One turn moves every row onto another: examples first, then more rows asked:
kul: [ 13 -14  35   8 -10  12  -7 -14   6  -2 -16 -14]
Regim: [ -1 -15 -14  15   5 -11   8 -31   9  -7   9   7]
bosan: [ 10  -9 -22  16   7 -10  -1 -11   8 -12  28   2]
Bamu: [ -8 -14 -13  15   9  -8   7 -26   6 -11   3  14]
Tabif: [  7   6  19   8 -21  -4 -15 -20  -1   1  -1  14]
Domu: [  1 -33 -10  -3   7   0 -15   9  22 -24  11 -29]
panag: [ -3  -6   7  10 -10  -8   1 -35   4  -1  -5  13]
tam: [-16  10   8  -1  -5 -10 -16 -16  -5   9 -17  -6]
dunaz: [ 20  -2 -13  13   0  -1 -23   6  10 -15  27   6]
domon: [ 18  -8  33  11  -7  14 -16  11  -3  -7   3 -16]
duna: [  9 -23 -18  21   8  -5 -34  -4  13 -12  18 -15]
bubed: [-27 -29  14  -7   1  -2  -1 -10   7 -14 -17 -16]
Vina: [-13 -22   1 -25   1  25  -7   1  -6   7  -5 -15]
Fipev: [-17 -40  -3   0  10  -2  -3  -5  15 -22  -3 -23]
dipe: [  6 -23  -3 -27  -3  27 -18   2  10   5   1 -22]
zubal: [-14 -35   1 -17   5  26  -9  -1  -5   2   0 -12]
Led: [  8  17   5  -5 -13  -7 -33  -4   7   7  -8 -14]
nodap: [-27 -12  -2  14   9 -11  -8 -21  -7   0 -11  -3]
Rop: [  8  11  15   1 -18  -2 -18 -16   3   0  -7  15]
sul: [  8 -20  17   7   3   6  12 -26  14  -2 -19 -19]
silin: [  4 -35  -6 -19   1  29 -20   0  10  -1   6 -19]
maruf: [ 18  -7  12  12   7  10  -6  23  -3 -11  18 -23]
zubo: [-18 -10  24 -16 -11   0 -11   0   4  -8 -20 -17]
radeb: [ -6 -41  -4 -14   6  28 -16  -2   3  -3   5 -15]
pud: [ -8  -1   6   6  -5  -6  -1 -29   3  -2 -11  17]
regus: [ 19   3 -10  13  -4  -5 -18   4   4 -11  31   2]
vizu: [  6 -16 -23  18  12  -5  -5  -9   9 -17  22   7]
nofus: [  0  -2  18 -19 -15   1 -23  15  10 -10  -6 -25]
daba: [ 21   0  -8   6  -6  -4 -42   2  16  -4  10 -18]
rof: [ 21  11   6   5 -16   0 -29   3   7  -7  12  10]
Zeza: [ -3 -16   1 -30  -3  27 -12   2   2   8  -4 -19]
Pibe: [ 12 -12  -7  10  18   4  13  11   5 -11  15 -27]
Fug: [  6 -18  -5   7  17   1  21 -14  14  -6  -3 -25]
rab: [ 17  11  10   8 -18  -3 -24  -1  -1  -4  17   8]
manu: [  9 -13   1 -12  -6   2 -25  20  20 -19   9 -31]
vudal: [-14 -30 -14  24  16  -9 -16 -15   2 -11   7  -8]

Bamu turns into pud
Led turns into daba
Where do these go?
manu turns into Domu
panag turns into Tabif
Pibe turns into Fug
Vina turns into Zeza

